In the data rows, zero lies at 4.5, halfway between 4 and 5.
Some points:
[4 4 4 4 4 5 4 6 4 4 3 6 4 3 9 4 4 4 4 8 4 4 5 3 5 4 3 4 3 3 5 4 5]
[6 5 4 1 4 3 4 4 4 8 3 2 2 3 1 1 6 3 5 3 6 4 6 5 4 2 8 2 2 5 3 2 0]
[4 5 5 8 4 4 4 4 3 5 3 3 4 4 3 5 5 3 4 4 3 5 5 5 4 4 5 6 7 4 6 3 5]
[5 5 3 3 6 4 5 4 5 4 5 5 5 5 4 3 4 4 3 3 4 4 7 4 6 6 4 3 8 3 3 8 5]
[7 8 4 5 7 3 7 5 5 2 4 4 7 6 4 3 4 5 3 3 3 4 5 2 7 7 5 3 4 4 3 6 4]
[4 4 4 3 3 4 4 4 5 4 4 3 3 5 3 4 4 5 4 4 4 4 2 4 3 7 3 4 7 4 3 9 5]
[4 4 4 3 5 5 4 3 4 6 5 4 5 3 4 5 5 4 7 4 4 4 5 3 5 3 9 5 2 5 3 4 3]
[5 9 4 5 3 9 9 8 2 9 3 8 9 3 3 5 9 5 8 6 8 9 6 5 7 3 0 6 7 9 4 8 1]
[4 4 4 3 5 5 4 4 4 6 5 5 5 3 4 5 5 3 7 4 4 4 5 4 5 3 9 5 3 5 3 4 4]
[4 4 4 4 4 5 4 7 4 4 4 5 3 3 9 4 4 4 4 9 4 4 5 3 4 4 3 4 3 4 6 4 5]
[3 4 4 4 4 2 4 5 4 4 4 8 4 3 7 3 5 6 6 3 6 5 4 5 4 6 1 5 3 3 4 2 4]
[4 5 4 8 4 4 4 4 3 5 3 3 4 4 3 5 5 3 4 4 3 5 5 5 4 4 5 6 7 4 7 2 5]
[4 4 3 4 3 5 4 6 4 4 3 7 4 3 8 4 4 4 4 6 4 4 5 4 5 4 3 4 2 3 5 3 6]
[4 5 4 3 4 5 4 4 4 7 6 5 5 4 4 6 5 3 6 3 4 3 5 4 5 4 9 5 3 6 3 4 4]
[3 5 5 3 5 3 4 3 6 5 9 5 4 6 3 9 3 4 4 7 3 2 3 5 9 1 0 3 5 9 4 3 1]
[4 4 4 3 4 4 4 4 5 4 4 4 4 5 4 4 3 5 4 3 4 4 4 5 4 6 4 4 7 4 3 9 5]
[5 4 8 4 5 3 6 0 5 7 3 8 3 3 8 3 4 5 7 3 6 4 4 5 3 5 1 5 3 3 3 2 5]
[4 4 4 3 3 4 4 3 5 4 3 3 3 5 3 4 4 5 4 4 4 4 1 4 3 7 3 5 7 4 3 9 5]
[4 4 6 9 5 4 4 5 3 5 4 4 4 4 3 4 5 4 4 5 4 5 4 6 4 3 5 6 7 3 6 4 4]
[4 4 4 3 4 4 4 4 5 4 4 4 4 5 3 4 4 5 4 3 4 4 3 4 3 6 4 4 7 4 3 9 5]
[6 6 3 4 6 4 6 4 5 3 5 5 6 6 4 3 4 4 2 3 4 3 7 3 7 6 5 4 7 3 3 7 5]
[7 9 4 5 7 3 8 6 5 3 3 3 7 6 4 3 3 6 3 4 3 4 4 2 6 6 4 3 4 4 3 6 4]
[5 5 5 4 6 3 8 8 4 4 4 1 9 6 2 3 2 6 4 6 6 3 5 7 4 8 3 6 4 4 1 4 5]
[4 4 4 7 4 4 4 4 3 5 3 3 4 4 2 5 5 3 4 4 3 5 5 4 4 4 4 5 7 4 7 2 6]
[5 4 6 9 5 4 4 5 3 4 5 4 4 4 3 4 5 4 4 5 4 5 4 6 4 3 5 6 6 3 5 5 4]
[4 4 4 4 4 5 4 7 4 4 4 5 4 3 9 4 4 5 4 9 4 4 5 3 4 4 3 4 3 4 6 4 5]
[5 4 4 2 4 4 4 4 4 7 4 3 3 3 2 2 6 3 5 3 5 4 6 5 5 2 8 3 2 4 3 2 1]
[4 4 4 4 4 4 4 7 4 4 4 5 3 3 9 4 4 4 5 9 5 4 5 3 4 4 3 4 3 4 5 4 5]
[4 4 4 4 4 5 4 6 4 4 3 6 4 3 9 4 4 4 3 7 4 4 5 4 5 4 3 4 2 3 5 4 5]
[3 4 3 4 4 3 3 5 4 4 4 8 5 3 8 3 5 5 6 3 5 5 4 5 4 5 2 5 2 3 4 2 5]
[4 4 3 4 4 3 3 5 4 4 3 8 5 3 8 4 5 5 5 4 5 5 4 5 5 5 2 4 2 3 5 3 5]
[3 4 5 4 4 2 5 4 4 5 4 8 3 3 7 3 5 6 6 2 6 4 4 5 4 6 1 5 3 3 3 2 4]
[5 3 7 3 6 4 7 7 4 4 5 1 8 6 2 1 4 7 5 7 4 4 6 8 6 9 3 7 4 4 2 3 5]
[7 7 3 5 7 3 7 5 5 2 4 4 6 6 4 3 5 5 2 3 3 4 6 2 7 7 5 4 6 4 3 6 4]
[4 4 3 9 4 4 5 3 3 4 3 3 4 3 2 8 5 7 6 3 7 1 6 4 5 5 5 1 5 4 8 4 6]
[7 5 4 9 4 6 3 3 4 1 5 5 3 5 3 4 0 7 8 4 9 5 4 2 7 6 7 4 7 5 7 4 4]
[4 4 3 4 4 4 3 5 4 4 3 8 5 3 8 4 4 5 5 4 5 5 4 5 5 5 2 4 2 3 5 3 5]
[4 4 4 3 4 4 4 4 5 4 4 4 3 5 3 4 4 5 4 4 4 4 2 4 3 6 3 4 7 4 3 9 5]
[5 4 4 4 4 5 4 4 5 6 8 5 4 5 5 7 5 5 4 4 3 6 5 5 3 6 8 5 3 9 4 4 3]
[4 4 6 9 5 4 4 5 3 5 4 4 4 4 3 5 5 4 4 5 4 5 4 6 4 3 5 6 7 3 6 4 4]
[4 4 5 4 4 6 4 3 5 3 8 5 3 5 5 8 6 5 1 5 4 7 5 5 3 5 7 5 2 8 3 3 3]
[5 4 4 2 4 4 4 3 4 7 4 3 3 3 2 2 6 3 5 3 5 4 5 4 5 2 9 3 2 4 3 3 1]
[5 4 3 3 5 4 5 4 5 4 5 5 5 5 4 3 4 4 4 3 4 4 6 4 5 6 4 3 8 3 3 8 5]
[4 4 4 4 4 5 4 7 4 4 3 5 4 3 9 4 4 4 4 8 4 4 5 3 4 4 3 4 3 3 6 4 5]
[5 5 4 4 4 5 4 5 5 7 7 5 4 4 5 7 5 4 5 4 3 5 5 4 4 5 9 5 3 8 4 4 4]
[4 4 4 4 3 5 4 6 4 4 3 7 4 3 8 4 4 4 3 6 4 4 5 4 5 4 3 4 2 3 5 3 6]
[4 4 6 4 5 2 6 2 5 6 4 9 3 3 8 3 4 6 6 2 6 4 4 5 3 5 1 5 3 3 3 2 5]
[3 4 7 3 3 6 4 4 5 0 6 5 4 6 4 8 2 4 3 4 3 5 8 6 4 2 4 6 2 9 4 4 3]
[4 4 8 4 3 4 4 5 5 3 6 6 4 7 3 8 2 3 2 4 4 1 7 6 6 2 1 6 2 9 5 5 1]
[4 4 4 3 4 5 4 4 4 7 6 5 5 4 4 5 5 3 6 4 4 3 5 4 5 3 9 5 3 6 3 4 4]
[9 7 5 0 8 2 7 6 5 6 3 6 8 2 4 9 5 7 5 5 6 8 4 8 5 2 3 9 5 2 9 7 4]
[4 5 4 5 4 3 3 8 4 4 5 4 3 3 8 3 5 4 5 9 5 4 6 3 3 4 2 4 3 4 5 5 5]
[4 4 4 3 3 4 3 3 5 3 3 3 3 5 3 4 5 5 4 4 5 4 0 4 3 7 3 5 7 4 3 9 5]
[4 4 4 7 4 4 4 4 3 5 3 3 4 4 2 5 5 3 4 3 4 5 5 4 4 5 4 5 7 4 7 2 6]
[4 2 9 5 3 8 0 9 9 6 4 6 8 2 1 6 5 5 4 6 4 4 6 0 3 4 1 2 5 1 5 1 3]
[4 4 4 3 3 4 4 3 5 4 3 3 3 5 3 4 4 5 4 4 5 4 1 4 3 7 3 5 7 4 3 9 5]
[4 4 4 2 5 5 4 3 4 6 4 3 4 3 3 3 5 4 6 4 5 4 5 4 5 2 9 4 2 4 3 3 2]
[6 8 5 4 6 3 8 7 4 4 3 1 9 6 3 4 2 6 3 5 5 3 4 5 4 6 4 4 3 4 0 5 6]
[5 4 6 9 5 4 4 5 3 4 5 4 4 4 3 4 5 4 4 5 4 5 3 6 4 3 6 6 6 3 5 5 4]
[8 2 3 3 9 9 3 7 5 2 7 7 5 4 4 9 3 1 5 4 5 3 0 4 6 2 0 2 6 9 3 1 3]
[4 4 4 3 5 4 4 4 5 4 4 4 4 5 4 4 3 5 4 3 4 4 4 5 4 6 4 3 8 4 3 9 5]
[4 4 4 3 4 4 4 4 5 4 4 4 4 5 4 4 4 5 4 3 4 4 3 4 4 6 4 4 7 4 3 9 5]
[4 5 4 3 4 5 4 4 4 7 6 5 4 4 4 6 5 4 6 3 4 3 5 4 4 4 9 5 3 7 3 4 4]
[4 3 4 8 4 3 5 4 3 4 4 3 5 4 2 7 5 5 6 3 6 4 6 3 5 5 4 2 5 4 8 4 7]
[4 4 4 7 4 3 4 4 3 5 3 3 5 4 2 6 5 3 4 3 4 5 5 3 4 5 4 5 7 5 7 2 6]
[5 4 7 9 4 4 4 5 3 4 5 4 5 4 3 4 5 4 5 6 4 5 3 7 5 2 6 6 6 2 5 5 3]
[4 3 4 8 4 3 5 4 3 4 4 3 5 4 2 6 5 4 5 3 5 5 6 3 4 5 4 3 6 5 8 3 7]
[4 4 5 8 5 4 4 4 3 5 4 3 4 4 3 5 5 4 4 5 4 5 4 6 4 4 5 6 7 4 6 4 5]
[3 5 8 2 2 3 9 8 9 2 3 8 8 9 5 3 5 4 4 8 6 3 0 7 1 3 9 2 6 4 9 0 5]
[4 4 3 4 3 4 3 6 4 4 3 7 5 3 8 4 4 5 4 5 4 5 4 5 5 5 2 4 2 3 5 3 6]
[4 4 5 4 4 6 4 2 5 1 7 5 3 5 5 8 6 5 1 5 5 7 6 6 3 4 6 6 2 8 3 3 3]
[6 5 3 4 6 4 5 4 5 3 5 5 5 6 4 3 4 4 3 3 4 3 7 4 6 6 4 4 8 3 3 8 5]
[5 5 4 5 4 3 3 8 4 4 6 4 3 3 8 3 5 4 6 9 5 4 6 4 2 4 2 3 3 4 5 5 5]
[5 5 4 4 4 5 4 5 5 8 7 5 4 4 5 6 5 4 6 4 3 4 5 4 4 5 9 5 3 8 4 4 4]
[4 4 5 4 4 5 4 3 5 5 8 5 3 5 5 7 6 5 3 4 4 7 5 5 3 6 8 5 3 9 4 4 3]
[4 4 4 3 5 4 5 4 5 4 5 5 4 5 4 3 3 5 4 3 4 4 6 5 5 6 4 3 8 3 3 9 5]
[4 4 4 4 4 4 4 7 4 4 5 5 3 3 8 4 4 4 5 9 5 4 6 3 3 4 3 4 3 4 5 4 5]
[4 4 6 9 5 4 4 5 3 4 4 4 4 4 3 4 5 4 4 5 4 5 4 6 4 3 5 6 7 3 6 4 4]
[4 3 3 8 4 3 5 4 3 4 4 3 5 4 2 6 5 4 4 3 4 5 5 3 4 5 4 4 6 5 8 3 7]
[7 6 3 4 7 4 6 4 5 3 4 5 6 6 4 3 5 4 2 3 3 3 7 3 7 7 5 4 7 3 3 7 4]
[4 4 4 4 3 5 4 6 4 4 3 6 4 3 8 4 4 4 3 7 4 4 5 4 5 4 3 4 2 3 5 4 6]
[4 7 3 9 6 7 5 3 4 4 2 4 3 4 2 7 2 9 6 4 8 0 6 5 5 6 6 2 6 4 8 3 4]
[4 4 3 4 3 4 4 6 4 4 3 7 4 3 8 4 4 4 4 5 4 5 4 5 5 5 3 4 2 3 5 3 6]
[5 5 4 4 4 5 4 5 5 7 7 5 4 4 5 6 5 4 6 4 4 4 5 4 4 5 9 5 3 7 3 4 4]
[6 8 3 0 3 9 7 4 0 2 9 6 7 2 1 2 2 4 3 2 4 2 0 3 2 2 0 4 2 6 9 3 6]
[5 4 7 9 5 4 4 5 3 4 5 4 4 4 3 4 5 4 5 6 4 5 3 7 5 2 6 6 6 3 5 5 3]
[5 4 4 5 5 4 2 4 5 5 5 4 3 7 4 0 5 9 1 3 8 5 2 3 5 0 6 5 9 7 5 6 9]
[4 4 5 3 5 7 1 4 0 8 6 5 4 9 3 7 6 4 7 4 5 6 6 1 4 3 4 4 0 0 4 3 1]
[3 3 4 2 5 5 5 3 4 6 4 4 4 3 3 4 5 4 6 4 4 5 5 3 6 2 9 4 2 4 3 3 2]
[5 4 4 4 4 5 4 4 5 7 7 5 4 5 5 7 5 5 5 4 3 6 5 5 4 6 8 4 3 9 4 4 4]
Along one direction, these points spread out more than along any other. Take the direction at right angles to it along which they spread out most. Go by this last direction. For each point below, how far along it does it lie, from 0 to 99? The average is 50, and the first point in the table lies past the average. One standard deviation of the points above along it is 16.
[4 5 5 8 4 4 4 4 3 5 4 3 4 4 3 5 5 3 4 4 4 5 5 5 3 4 5 6 7 4 6 3 5] --> 45
[3 4 6 3 3 6 4 3 5 0 6 5 3 6 4 8 5 4 2 4 4 6 7 6 3 3 5 6 2 9 3 4 3] --> 29
[5 4 6 9 5 4 4 5 3 4 5 4 4 4 3 4 5 4 4 5 4 5 3 7 4 3 6 6 6 3 5 5 3] --> 45
[4 4 4 3 3 4 3 3 5 4 3 3 3 5 3 4 5 5 4 4 5 4 1 4 3 7 3 5 7 4 3 9 5] --> 60
[4 5 5 8 4 4 4 4 3 5 4 3 4 4 3 5 5 4 4 4 4 5 5 6 4 4 5 6 7 4 6 3 5] --> 45
[4 5 6 5 4 7 5 3 9 6 5 0 4 7 9 4 6 4 7 0 6 5 5 7 6 3 3 5 5 3 6 3 4] --> 47
[4 4 4 3 5 4 5 4 5 4 4 5 4 5 4 3 3 5 4 3 4 4 5 5 4 6 4 3 8 3 3 9 5] --> 62
[3 4 4 2 5 5 5 3 4 6 5 4 5 3 3 4 5 4 6 4 4 4 5 3 6 2 9 4 2 5 3 4 3] --> 23
[6 4 8 5 5 4 4 0 6 7 3 6 6 5 9 2 5 4 7 2 5 4 4 6 3 4 1 4 3 4 5 3 5] --> 60
[5 5 0 7 5 7 6 2 9 7 4 4 1 9 3 3 5 3 8 3 5 6 6 6 4 2 2 9 0 2 7 3 6] --> 45
[7 9 4 5 6 3 8 7 5 3 3 2 8 6 3 4 2 6 3 4 3 4 4 3 4 6 4 3 3 4 1 5 5] --> 60
[4 4 4 3 3 4 3 3 5 4 3 3 3 5 3 4 5 5 4 4 5 4 1 4 3 7 3 5 7 4 3 9 5] --> 60
[5 7 9 0 9 4 5 5 5 5 4 4 5 4 2 5 6 3 4 6 6 7 5 9 9 7 4 7 2 4 9 7 9] --> 54
[8 6 9 2 6 5 6 6 5 4 4 3 4 5 1 2 5 6 6 8 3 5 6 9 9 9 4 6 4 4 3 3 9] --> 57
